128 stands for zero in the data rows.
Some points, each followed by its number:
[114  55 126 135  95 129 131  91 147 120  87 106 101 169  76 142 122 121 157 132 130] 0
[106  97 104 193 139 192 146 134 130 115 109 173 122 117 134  87 111 107 121 150 159] 1
[210  94 139 120  62 148 158  86  88 110  80 115 158 115 111  91 151 162 133 143 204] 2
[117 161 177  48 102  68  78 180 108 109 120  58 118 116 154 212 158 162 183  40 112] 3
[119 165 139  89 144 123 133 136 127 145 156 144 145  84 123 125 105 151 139 140 117] 4
[ 89 101 162 151 104 118 126 123 123 160 102  86 169 114 132 171 129  52 156 156 103] 5
[ 91 183  69  94 120 128 116  97 153  87 101 104  74 129 126 143 160 157 100 134 182] 6
[136 140 179  99  99 125  91 163 126 140 132 140 181  85 121 167 135 117 135 122 103] 7
[130 121 132 152 128 138 127 126 133 114 109 121 110 135 130 132 130 123 121 131 137] 8
[122 112 121 153  60 120 136 126 123 138 108  93 122 118 120 136 106 123  63 137 134] 9
[ 83 125  60 155 118 110 139 131 129 120 116 105  81 147 152 119 115 123 101 116 169] 10
[ 85  75 114 169 132 149 132 169  74 106  82 157  78 108 163 116 132 101 224 107 218] 11
[129  90 122 120 144 142 146 174 118 124 150 195 140 103 121  87  97 136 117 102 137] 12
[193 202  65  26 232 149 171  82 118 103 165 198 148 191 160   0 177 197 173 143 161] 13
[124  68 131 121   7  88 148  86  87 163  97  65 124 127 136 109 113  97  92 169 165] 14
[104 138 115 139 101 128 113 150 131 112 100  93  75 116 126 148 122 123  84 119 141] 15
[ 96 154 194 127 118 102  95 138 178  84 148  45  31 114 108 203 126 108  88  87  59] 16
[ 77 138  89 162 116 157 121 131 161 121 126 133 109 113  96 131 103 113  83 141 137] 17
[158 111 172 123 161  94 141 215  58  54 182 126 115  58 217  88 172 117 233  64 150] 18
[137  89 125 127 140 145 146 185 101 115 158 204 141  93 128  85 107 137 125  94 137] 19
[171 166 102  82 179 127 140 135 128  95 134 171  96 155 150 129 145 217 122  79 161] 20
[119 102 130 186  64 129 130 138 123 143 116  83 109 122 125 138  94  97  64 160 120] 21
[135  92 149 178  96 146 122 125 119 144  92 140 166 144 137 122 132 102 152 149 116] 22
[164  67 147 149  96 154 135 118 140 139 111 155 137 146  87 109 117 135  94 131 116] 23
[159 113 104 105 122 103 151 121 142  97 159 133  93 143 130  86 126 140  62 100 126] 24
[160  92 169 115 155 149 127 135 121 120 139 156 149 118 110 122 128 106 172 121 128] 25
[119 130 218  47 103 120  94 158 127 160 103 133 207 111  90 210 144 170 230  93 100] 26
[155  56 196 193 118 137 125 116 151 161 162 123 168 166 109 121  98 111 124 135  16] 27
[142 149  89 226 176 185 138 139  98 119  95 181 150 142 148  81 143 101 173 170 211] 28
[ 71 140 160 136 151 111 111 129 184 158 154  67 155 129 126 193 103  72 151 138  56] 29
[165  97 203  88 115 120 114 122 132 116 134 138 131 101  88 114 130 155 173 101  69] 30
[136 132  73 178 121 136 147 101 149 142 128 166 167 180 136  93 125 135  71 143 120] 31
[ 62 114 140 161 151 123  98 174 155 164 190 118 124  92 135 142  63  92 196 110  72] 32
[100 135 123 190 113 130 131 128 127 151 136 116 132 111 151 128 101  96  91 156 115] 33
[ 93 159 113  86 140 102 121 124 147 146 149 127 118 133 135 149 122 147 133 113 127] 34
[132 150 109 109 152 119 125 120 131 109 135 146  96 145 138 131 134 156 125 110 141] 35
[ 84 255   7 155 173  73 154  73 167 137 161 120  88 169 138 128 143  94   0 129 158] 36
[147 113 172 121 114 118 117 144 128 118 124 103 118 127 106 160 124 130 148 106 110] 37
New points follow, each followed by the numbers of its three nearest points above by angle, nearest first.
[ 94 110 176 156 103 115  99 140 126 167 125  60 164 119 122 182 124  50 193 150  83] -> 5 29 32
[155  93 213 121  90 110 105 142 131 116 116  99 129 126  82 198 126 117 173 100  92] -> 37 26 30
[148 104 162 116 130 139 129 122 126 116 104 147 158 139 110 132 136 125 165 113 138] -> 25 26 30
[177 102 105 173 154 148 142 108 108  56  86 106  32 176 137 102 145 123 156 106 198] -> 8 11 28
[ 90 182  48 149 147 108 127  91 153 124 141 115  97 174 143 129 148  95  57 129 151] -> 36 10 6
[125 166  86 150 147 156 155 119 116 114 122 159 140 153 133 111 146 160 144 140 203] -> 28 13 20
[222 108 193  69   2 150 114 130 104 115  58  67 159 109  58 151 171 140  79 166 145] -> 2 14 9
[165  53 168 206 134 142 140 117 122 185 133 148 187 164 131  97 117  90 128 146  33] -> 27 22 23
[ 75 127  99 109 138 119  97 128 126 148 108 130 129 144 164 117 157 118 136 120  89] -> 34 29 32
[117 155 161  89 144 113  88 146 158  89 125  80  50 138 111 183 142 140 131  95 102] -> 16 3 37
[ 81 134 151 144 145 109 112 145 159 152 151  86 133 123 121 183 101  90 148 128  72] -> 29 32 5
[136 138 107 168 158 158 141 118 120 118 112 156 135 144 145 111 134 122 142 148 174] -> 28 1 11
[122 196  64 228 111 112 168 163  91 191 183 176 148  85 167 134  57 144   0 149 127] -> 33 31 36
[121  82 134 131 101 126 140 111 141 122 107 113 120 148  90 144 108 129 141 120 131] -> 0 23 37
[165 135 163  24   0 102 100 161  92 255  76 132 255  39  75 197 200 150   0 185  24] -> 7 26 9
[129 122 116 164 163 123 142 126 153 124 199 114  90 134 127 123  70 117 126 141  96] -> 32 27 33
[140 126 172   0 123 154  97 193 130   8  57 110  43  87  99 211 171 191 224  19 252] -> 3 37 20
[130 197 178  50 215 119 136 164 154 139 226 148 127  25 111 130  83 168 143 116 119] -> 4 34 32
[109 130 170 101 141 109  94 136 156  84 122  74  43 136 119 185 135 126 122  87  98] -> 16 37 3
[162  98 110  86 131 117 147 115 130  80 144 123  75 133 120 101 130 148  95  91 145] -> 24 35 20
[185 156 170  53 107  99 114  86 143 195 155  90 212 175  80 186 129 168 146 144  45] -> 26 7 30
[166 133  98 130 151 134 138  94 130 117 117 129 122 149 128  97 132 126 126 140 128] -> 13 31 24
[112 154 104 135 141 114 127 110 164 136 155  95  90 138 127 151 103 110  70 141 112] -> 36 16 17
[ 88 127  95 255 111 119 154 152  98 174 154 103 137  97 195 110  71  54  12 200  94] -> 33 21 9
[ 72 212  81  70 154  95  90 138 168 163 174 113 100 131 130 176 109 158 120  90 109] -> 34 36 35
[109  97 163 157 123 126 119 137 125 133 120  90 135 124 111 160 108  82 169 132 111] -> 5 29 37
[108 106 117 155 123 143 133 129 123 131 106 139 128 136 129 121 121 117 139 139 141] -> 1 11 22
[154  61 191 154 180 160 141 155 120  95 119 183 126 115 118  93 108 133 191 104 123] -> 25 19 12
[186 229  29  47 254 158 183  81  87  98 149 208 116 205 200   0 218 195 212 153 196] -> 13 20 35
